Families of rows that turns and mirrors carry onto each other, the same ones carrying the whole set onto itself: the rest of each named row's family, in list order
6 families of 6 rows
tib: [-15,7,-12,4,-6,-21,15,9,27,7,-9,13,-8,26,6,-1,-5,-3,-4,-7,-3,-10,14,-4]
kuvon: [-4,11,9,10,-3,9,-1,-18,-9,-1,6,5,1,-19,10,17,-5,4,-18,17,-3,13,22,-6]
bub: [-7,-17,-13,-1,16,10,17,-3,-6,3,11,11,-7,-10,-2,16,-2,20,-14,17,3,16,14,4]
memi: [3,19,20,8,-10,-16,5,13,20,12,-11,-1,-17,11,-10,5,5,2,4,10,-12,-6,-7,-1]
sogav: [-4,15,11,19,-12,-7,14,11,23,6,-7,-9,-11,19,-6,1,5,-2,5,10,-11,9,-6,2]
melok: [0,8,1,4,-13,12,1,-9,-11,-6,11,5,-1,-16,7,17,-3,7,-19,8,-10,16,18,-7]
zati: [-20,15,-4,7,3,-25,7,14,7,17,-3,11,-10,22,0,4,3,-7,18,10,7,-1,2,-14]
zivif: [-12,14,-10,8,-10,-17,6,11,24,8,-9,12,-4,17,7,-3,4,-11,-8,-7,-12,-13,8,-3]
Dulag: [-16,19,7,2,0,-25,10,3,2,24,-5,4,-14,18,-3,5,5,-9,21,8,11,2,8,-13]
Lod: [-4,-12,-18,4,14,10,13,-1,5,-5,11,6,1,-5,3,19,2,13,-21,17,-4,15,10,7]
bag: [-18,17,0,11,-11,-23,8,3,27,0,-12,8,-10,21,7,1,-10,-4,2,-4,-8,-11,15,-4]
gor: [-10,14,-8,4,-4,-25,16,4,26,4,-10,13,-8,28,10,1,-7,-4,1,-4,-8,-5,18,-3]
Les: [-5,16,14,14,-10,-7,9,6,19,7,-12,-6,-11,19,-7,0,5,-1,5,5,-15,0,-11,1]
Zedo: [16,-2,-7,-8,-3,6,7,-22,-5,5,10,9,-26,-3,5,9,-7,15,-16,23,2,6,19,4]
vores: [-3,-11,-12,-8,21,6,19,1,-8,-3,9,17,1,-7,5,14,8,11,-20,18,-10,9,16,-4]
sir: [-10,17,5,-2,-4,-27,7,7,3,23,-5,7,-16,21,-6,9,-1,-3,18,7,9,0,2,-15]
Fodi: [-15,11,-10,0,-7,-24,17,-1,21,7,-11,12,-13,26,3,3,-6,-8,2,-10,-12,-6,18,-6]
fabas: [-14,6,4,3,-2,-24,13,7,12,29,-5,12,-12,15,-10,9,5,-11,11,4,9,-1,2,-15]
savi: [-5,10,2,5,-4,11,-7,-22,-15,5,9,-1,-4,-19,1,19,-2,3,-11,11,3,13,12,2]
dad: [-13,13,-3,-6,1,-26,7,21,9,26,-5,10,-15,16,-8,12,4,-6,11,4,4,-1,6,-18]
Lerit: [8,-3,-10,-13,9,1,6,-18,-10,7,7,11,-25,-3,3,6,1,11,-13,26,9,1,31,0]
kifo: [-5,-12,-14,4,15,8,14,1,-1,-7,7,13,2,-6,6,19,-4,16,-18,15,-10,13,15,6]
sugup: [-4,-10,-13,7,19,9,13,2,1,0,10,11,1,-9,8,12,6,8,-20,28,-1,14,19,-5]
kavak: [12,-2,-10,-17,7,-3,6,-23,-3,7,7,9,-20,-2,2,15,-5,12,-17,21,8,2,29,1]
pamu: [-16,12,9,6,-4,-26,13,8,1,21,-4,10,-17,16,-9,7,5,-3,23,2,6,3,5,-8]
badu: [-10,12,0,3,-3,12,-9,-21,-13,1,5,-6,-6,-18,3,18,-4,10,-13,7,2,10,20,-3]
kezu: [-4,16,8,9,-3,-11,8,9,23,8,-9,-8,-22,27,-10,1,4,0,11,15,-12,1,-3,-5]
dofon: [-8,5,-9,2,-2,16,0,-23,-15,3,7,6,-3,-13,8,18,-9,3,-17,6,-7,15,14,-2]
zudoz: [3,11,13,13,-17,-11,13,9,27,16,-6,0,-15,18,-10,8,2,-2,2,8,-9,2,-12,-5]
Pimob: [-3,11,0,5,-10,17,-7,-17,-14,1,9,-1,-8,-15,1,18,-4,3,-12,16,-4,18,16,-3]
safaf: [12,1,-1,-11,8,3,6,-16,-1,7,5,3,-20,-3,1,12,-3,12,-21,31,3,8,33,-10]
Tese: [11,-1,2,-14,0,6,10,-17,-7,6,9,3,-25,-9,-6,4,8,8,-18,22,4,5,30,-5]
Zoduk: [11,1,-12,-18,14,2,3,-19,-2,6,4,3,-22,1,3,10,-1,17,-19,26,1,2,24,-1]
vud: [-8,10,-5,5,-8,-21,14,0,26,14,-11,18,-4,22,6,7,-6,-12,-5,-6,-12,-10,6,-7]
lupor: [-3,-6,-15,6,17,7,8,4,-2,-6,13,6,1,-8,10,18,2,21,-19,17,1,15,8,3]
gol: [1,14,6,15,-15,-9,14,7,21,7,-4,-3,-18,22,-6,-1,9,0,9,9,-17,4,-8,4]

Which other rows belong to the same family as sir? tib, Les, Lerit, kifo, Pimob
Which other rows belong to the same family as dad? memi, melok, zivif, vores, Tese
Which other rows belong to the same family as badu? Fodi, pamu, Zoduk, lupor, gol
Which other rows belong to the same family as sugup? kuvon, fabas, zudoz, safaf, vud
Which other rows belong to the same family as Dulag? sogav, Lod, gor, savi, kavak

Families of rows that turns and mirrors carry onto each other, the same ones carrying the whole set onto itself: the rest of each named row's family, in list order
4 families of 8 rows
rodag: [23,-4,-8,27,22,13,26,-9,-10,10]
tuge: [16,9,8,-5,-2,15,8,8,11,5]
Pumi: [8,4,12,22,30,21,23,11,22,14]
disas: [2,13,14,12,18,1,28,19,11,14]
Kazun: [0,-4,10,21,16,13,34,23,7,0]
refu: [19,-6,5,25,27,22,28,21,3,15]
Vifi: [12,6,-6,5,3,10,-7,17,0,12]
Levaf: [17,1,-12,-1,-4,10,14,-5,15,7]
sila: [-2,0,3,0,8,-4,24,0,3,-3]
kos: [1,4,15,6,0,14,28,7,13,-4]
Tiri: [9,16,-8,12,4,14,1,0,15,-3]
Zit: [25,-7,1,26,19,27,23,-3,-3,23]
verab: [-5,1,-11,14,7,15,-5,8,4,28]
femum: [-3,12,13,2,12,9,33,15,2,6]
pasup: [14,8,-12,35,15,7,26,-4,-9,16]
Vot: [4,8,-4,25,16,0,7,2,-7,32]
mose: [7,22,0,11,2,-1,24,9,8,-4]
dugi: [4,-12,-6,20,19,3,27,-11,-11,12]
Fuf: [7,-8,-5,29,6,18,14,-12,-10,19]
lel: [13,-1,-6,9,23,31,28,20,17,17]
mobon: [0,3,-7,19,14,11,14,-4,-19,27]
Rur: [-1,-4,-11,23,3,8,-1,6,-11,14]
tuluv: [14,12,1,-2,4,4,18,3,5,-9]
lov: [-7,-4,-12,13,25,13,7,9,-13,21]
lemis: [17,3,-5,34,24,25,26,-2,12,6]
geti: [-9,2,4,2,26,12,24,23,3,6]
kiz: [-1,-2,8,17,21,22,31,21,19,17]
Fabeg: [13,2,-12,6,2,11,-4,7,17,4]
bip: [21,-11,-6,28,24,23,27,8,17,10]
bime: [4,9,-3,15,14,13,-11,1,11,22]
fug: [9,3,-19,4,10,25,0,12,7,22]
taz: [24,-9,-9,18,13,18,35,-7,12,14]

Which other rows belong to the same family as bip? rodag, verab, femum, mobon, tuluv, kiz, Fabeg
Which other rows belong to the same family as Pumi? disas, Tiri, pasup, Vot, mose, lemis, bime
Which other rows belong to the same family as kos? tuge, Kazun, refu, Vifi, Zit, Fuf, Rur

Families of rows that turns and mirrors carry onto each other, the same ones carrying the whole set onto itself: the rest of each named row's family, in list order
5 families of 8 rows
giga: [12,5,-10,22,30,17,-15,2,-23,-17,-8,-12,13,22,-21,6,7,10,21,6,-2,-1,14,-15,-7,-15,29,-19,-11,-1,-31,-18,-21,14,-1,-1,-17,-2,23,13,-19,1,6,17,-2,-21,-15,-16,-27,31,15,1,-3,6,4,17,-9]
vodel: [-1,13,0,-1,18,-6,-12,10,-23,-2,-3,-18,-8,25,-14,15,15,-6,13,10,4,-26,-4,3,-3,-11,40,-10,10,41,-14,-12,0,24,11,-10,2,7,17,-14,6,-13,10,9,-9,-1,-13,-20,-19,38,-6,18,-3,20,-11,-20,-22]
Muk: [8,-12,12,0,24,-24,-6,-1,-25,-1,-11,-7,-14,18,-7,-11,-4,8,6,12,4,-7,23,-19,-12,-17,28,-25,-1,-5,-13,-12,-18,47,-27,-7,-1,1,36,6,-3,-8,10,4,-5,-7,-33,4,-11,10,8,2,11,4,12,-2,-10]
Nem: [1,-17,6,-16,31,-14,-21,8,-7,-3,-3,-20,-1,13,-11,-27,6,9,15,-13,3,-21,1,-9,0,8,22,-22,21,27,-18,2,-4,41,-32,-9,-3,-9,25,7,0,-17,10,8,0,-19,-5,11,-12,7,-3,-6,-6,7,-18,-10,9]
Fep: [-1,1,6,-10,21,2,-17,-13,-14,1,-1,-21,-7,8,-17,-31,2,20,9,-10,4,-23,2,-11,0,15,18,-14,22,29,-17,-14,0,36,-36,-21,0,-10,33,-1,-2,-10,16,21,5,-25,-6,4,-9,15,2,-6,-3,-7,-7,-13,-2]
magu: [0,4,-12,2,18,-3,-13,7,-23,-2,-9,-23,-26,27,-17,4,23,-6,2,-2,-3,-19,18,5,-8,-5,34,-6,13,34,-1,-11,5,16,13,-2,-12,4,24,-12,10,-22,23,21,-14,-4,-20,-15,-7,35,0,23,-1,16,-7,-22,-14]
kebos: [24,0,-3,15,32,17,-12,9,-24,-14,-7,-20,14,12,-7,11,12,12,27,15,11,-1,13,-19,-11,-13,19,-14,-21,-6,-20,-10,-12,11,-5,5,-11,4,28,21,-6,0,14,10,1,-26,-20,-7,-31,20,7,-8,0,19,7,4,-7]
vev: [-5,13,6,5,18,-14,-3,4,-23,-6,0,-27,-17,21,-11,3,25,-3,8,3,6,-30,11,5,2,-8,28,-9,21,34,-8,-10,5,23,14,6,-3,5,27,-10,7,-26,11,21,-12,9,-25,-16,-6,32,-1,25,2,14,-5,-19,-9]
kem: [-6,-3,12,27,22,-1,-11,1,-20,-9,-1,-20,-2,-1,-22,-20,-3,14,20,-5,19,-6,3,17,-19,-3,-1,-2,6,10,-11,-4,-14,43,-10,5,-2,-15,21,-1,-5,0,40,30,-11,-10,-6,-6,-18,22,25,-5,-20,-4,-21,-25,16]
zib: [8,-15,6,-7,29,-14,-9,5,-19,6,-18,-15,-17,16,1,-5,1,20,-1,2,5,-11,21,-12,-13,-21,13,-14,-2,1,-12,-3,-29,42,-24,-3,2,5,25,1,-2,-6,6,0,-10,-2,-25,-5,-11,7,7,-4,6,25,4,-9,-15]
Seb: [-5,13,-9,12,25,12,-17,8,-34,-24,5,-27,13,14,-22,-22,24,-5,20,2,8,-9,20,-22,-2,12,35,-10,-4,16,-16,-23,7,5,1,-9,-7,-4,11,-11,-4,0,23,19,-12,-33,-25,-11,-5,11,9,6,-6,-2,1,-5,-14]
kep: [-7,-8,21,18,17,8,-7,-4,-21,-14,0,-13,11,-4,-16,-11,0,1,30,-7,3,-4,-6,13,-23,6,2,-8,11,16,-13,2,-1,33,-14,17,9,-15,28,12,-2,-2,38,23,0,-13,-10,-10,-16,27,18,-8,-18,-12,-26,-17,9]
medi: [2,-3,14,15,17,-6,-4,-4,-19,-4,2,-19,-4,13,-20,18,21,8,5,13,12,-24,3,8,8,0,25,-9,8,21,-8,4,-1,24,-4,17,2,12,30,18,-22,-26,8,16,-12,-2,-8,-2,-32,41,-12,3,-17,2,-18,0,-3]
Sizos: [-7,14,-6,-6,23,2,-13,4,-18,-2,-12,-26,-5,24,-24,7,19,-5,9,-2,-1,-16,12,-4,-2,-9,41,-5,29,39,-6,-12,7,17,9,11,-9,-1,25,-8,10,-17,10,11,-12,3,-23,-13,-12,36,-5,18,-10,9,-1,-23,-15]
peze: [11,11,1,11,42,15,-1,10,-13,-14,-3,-20,18,14,-16,2,16,10,29,-2,8,-10,12,-16,-3,-21,9,-23,-22,8,-28,-13,-20,11,-1,-13,-10,4,26,18,-9,5,15,16,-1,-16,-27,-9,-15,14,8,-14,-4,13,6,14,-2]
Geve: [14,2,0,5,29,10,-7,20,-26,-15,-4,-19,14,13,-18,11,10,13,24,3,20,3,18,-13,-9,-9,15,-20,-15,5,-22,-21,-15,13,5,7,-22,-5,18,17,-15,8,18,7,-3,-18,-25,-17,-19,24,15,-11,-4,11,-3,22,-6]
lape: [1,8,16,8,18,8,-7,4,-35,2,9,-9,8,11,-20,16,30,3,-4,19,12,-23,8,6,-3,4,30,-18,-8,29,-18,1,-3,29,-2,12,4,13,23,7,-8,-13,9,13,-16,2,-9,6,-30,34,-5,9,-21,8,-13,1,-9]
Fer: [-9,-6,19,26,22,3,-8,-5,-18,0,0,-15,14,-3,-14,-10,-8,3,30,-4,9,-3,9,15,-13,4,4,-1,4,19,-12,1,-13,35,-10,10,10,-14,14,5,-7,8,42,12,3,-23,-4,-13,-13,16,16,3,-10,-6,-24,-18,14]
Fiva: [-2,-1,9,-18,22,-5,-29,0,-12,-2,-9,-24,-10,3,-10,-25,0,16,3,2,1,-25,-6,-10,-3,8,13,-19,19,15,-17,-2,-4,34,-19,-22,3,-5,37,-2,-2,-16,3,19,0,-27,1,-2,-8,8,-4,-4,1,-3,-9,-12,-1]
Dukan: [7,19,-8,2,33,2,-21,8,-29,-19,-7,-16,6,12,-15,-16,20,0,26,-8,14,-4,12,-18,-7,15,28,-3,-8,23,-26,-22,8,-6,7,-5,-17,-8,18,1,8,10,26,14,-6,-26,-15,-16,0,13,5,1,2,0,-6,-6,-3]
vek: [10,-8,3,-8,33,-6,-14,10,-15,14,-8,-12,-11,5,-2,-15,1,13,-4,10,10,-18,21,-15,-3,-12,27,-24,3,-4,-7,0,-11,44,-22,-6,4,10,35,10,-11,-17,-1,2,-8,-6,-35,-3,-4,11,7,-6,7,14,9,-10,-5]
Rase: [3,-8,-2,-9,29,-6,-13,-5,-9,-17,2,-24,-1,9,-7,-31,-2,14,15,-1,6,-21,-3,-12,-5,12,21,-17,16,5,-18,-15,-2,36,-18,-27,9,-4,30,2,5,-22,20,20,-12,-17,-5,11,-18,8,-3,-12,-6,-4,-8,-11,-6]
sirag: [2,5,8,25,14,0,-17,5,-30,0,8,-1,2,16,-23,8,20,15,4,-1,6,-20,8,12,-5,-5,26,-13,1,16,-5,6,5,31,6,14,-4,6,30,18,-15,-20,6,17,-20,-5,-11,-6,-41,35,-7,13,-17,-5,-22,-8,2]
Nopon: [-4,-1,9,19,15,7,-16,-2,-33,-4,5,-12,9,8,-22,20,27,17,8,10,23,-27,9,3,-1,-2,24,-23,11,18,-16,10,-5,23,-1,22,0,-3,29,8,-12,-17,7,8,-7,-6,-18,-4,-40,34,-4,9,-13,1,-14,-8,-2]
pamog: [-7,-3,0,16,33,-10,-2,8,-5,6,-16,-16,-7,15,-25,-9,9,-1,26,-8,-13,12,23,14,-9,-14,23,0,-13,15,-7,-9,0,34,-22,9,-1,-9,36,-3,4,-12,38,5,-17,3,-29,-21,-6,16,22,-5,1,14,-10,-25,12]
nidu: [4,-1,-1,25,31,-10,-1,13,-8,12,-10,-24,5,13,-16,-8,6,3,19,-11,-10,1,27,7,-6,-22,21,-2,-1,22,2,-2,-3,31,-13,17,-4,-6,26,0,8,11,31,3,-17,7,-26,-31,2,9,11,5,0,9,-6,-33,6]
setis: [7,-5,-1,18,28,-5,-6,17,-7,-3,-6,-17,4,17,-16,-2,6,-7,20,-8,-8,8,18,13,-9,-20,17,-6,7,3,-6,-1,-2,28,-10,16,-1,-2,31,1,17,-2,39,4,-16,6,-32,-21,2,18,18,5,12,13,-6,-39,-1]
Derab: [-13,13,2,0,15,-8,-13,16,-21,-1,-9,-19,-10,27,-20,8,22,-11,13,0,-5,-16,7,11,-6,-3,33,-12,15,28,3,-12,8,34,14,6,-11,-3,21,-17,0,-26,13,24,-12,6,-28,-25,-17,23,0,11,-10,0,-5,-18,-19]
rebeb: [0,-12,10,18,16,8,-8,-6,-26,-7,-1,-10,-1,10,-20,20,24,12,-1,13,17,-26,11,9,-8,3,18,-22,-4,25,-9,3,2,24,-1,10,-1,1,33,7,-23,-22,14,22,-10,-10,-15,-5,-42,37,0,5,-14,4,-22,3,-3]
vun: [-10,2,-1,24,25,-3,-17,15,-2,-7,-9,-18,6,9,-8,-9,9,4,21,7,-6,7,13,15,-12,-20,20,-7,-7,25,-3,4,8,22,-13,17,-2,0,23,5,7,0,40,-2,-20,2,-13,-27,-2,17,19,9,5,14,-1,-32,15]
Dafu: [5,-4,9,-12,24,3,-17,-3,-14,-9,-8,-18,-8,11,-4,-28,1,20,11,-6,9,-25,7,-11,-11,20,18,-10,11,30,-23,-7,-2,37,-26,-19,13,0,35,-5,-3,-15,15,15,-4,-15,-6,10,-7,1,-3,-12,-8,3,-25,-15,1]
kefe: [6,-4,0,-1,36,-12,-15,0,-13,12,0,-15,-8,13,-9,-3,8,20,-2,5,7,-16,27,-8,-7,-18,18,-21,8,-5,-10,-6,-23,40,-32,-8,-3,1,29,6,-10,-9,12,0,-10,-4,-36,-3,-14,17,17,-9,14,16,15,-13,-13]
nite: [-1,12,-5,1,21,7,-18,6,-31,-26,-1,-24,1,7,-17,-20,9,-1,22,-16,-2,-7,11,-20,-7,12,38,-8,-6,22,-17,-29,2,7,4,-9,-20,3,20,-4,9,14,20,23,-1,-19,-14,-13,3,9,-4,3,2,-4,-9,-11,-11]
puv: [7,-13,10,-5,36,-17,-21,-4,-14,2,-13,1,-10,19,-1,-14,4,14,6,2,17,-18,11,-10,-7,-16,18,-25,13,10,-7,8,-20,44,-19,-2,-3,0,18,3,0,-12,9,7,-9,-1,-34,2,-3,8,10,-10,3,15,16,-13,0]
kimez: [-1,4,-2,10,34,4,-1,7,2,6,-8,-14,10,13,-10,-6,5,-6,25,-4,-5,12,26,20,-12,-18,17,-8,3,12,-8,-7,-10,28,-13,13,2,-4,19,1,11,1,41,10,-13,6,-16,-25,-1,8,25,8,7,16,-8,-23,7]
kuz: [-10,-6,11,30,22,12,-10,17,-13,0,-5,-29,12,-2,-5,-11,-2,-4,23,4,6,-7,0,14,-17,5,9,-4,2,27,-16,2,-8,42,-4,19,-7,-11,19,9,-9,-4,37,17,10,-6,-7,-11,-12,27,23,-2,-22,-2,-13,-20,15]
Ged: [1,17,-3,-1,31,12,-14,13,-30,-30,-2,-33,6,10,-13,-17,8,-6,25,4,6,-10,11,-31,-19,13,24,-10,-2,29,-16,-25,7,10,0,-2,-8,2,20,-6,9,10,23,23,2,-30,-22,-4,-1,13,3,8,1,3,-4,-8,-4]
dami: [-5,5,14,23,19,3,-14,-2,-15,-2,4,-26,9,-2,-13,-8,4,14,35,-3,5,-16,9,18,-21,2,4,-10,11,22,-13,4,-12,32,-11,13,5,-17,22,7,-9,5,34,25,0,-2,-2,-17,-15,15,15,-15,-23,-8,-26,-15,16]
ref: [3,17,-4,6,30,-4,-9,15,-30,-20,-4,-25,1,11,-19,-19,21,-12,31,-5,17,-14,12,-26,-11,-3,29,-3,-8,21,-19,-16,-5,2,-13,-15,-10,4,11,3,-5,20,20,18,3,-32,-16,-5,3,11,-1,1,-6,-3,-6,-7,-8]
Kuzu: [15,0,9,13,27,11,-14,7,-23,-20,2,-13,18,6,-9,11,10,14,23,3,8,-3,23,-8,-8,-12,29,-18,-20,-6,-18,-16,-17,16,2,-3,-18,4,27,20,-22,5,12,10,-5,-11,-25,-14,-25,14,11,-19,-7,13,1,9,-16]

Which other rows belong to the same family as kimez? vev, medi, Geve, Fer, Fiva, Dukan, vek
Which other rows belong to the same family as dami? kebos, zib, Sizos, Nopon, nidu, Dafu, Ged
Which other rows belong to the same family as magu? Fep, kep, setis, rebeb, kefe, nite, Kuzu

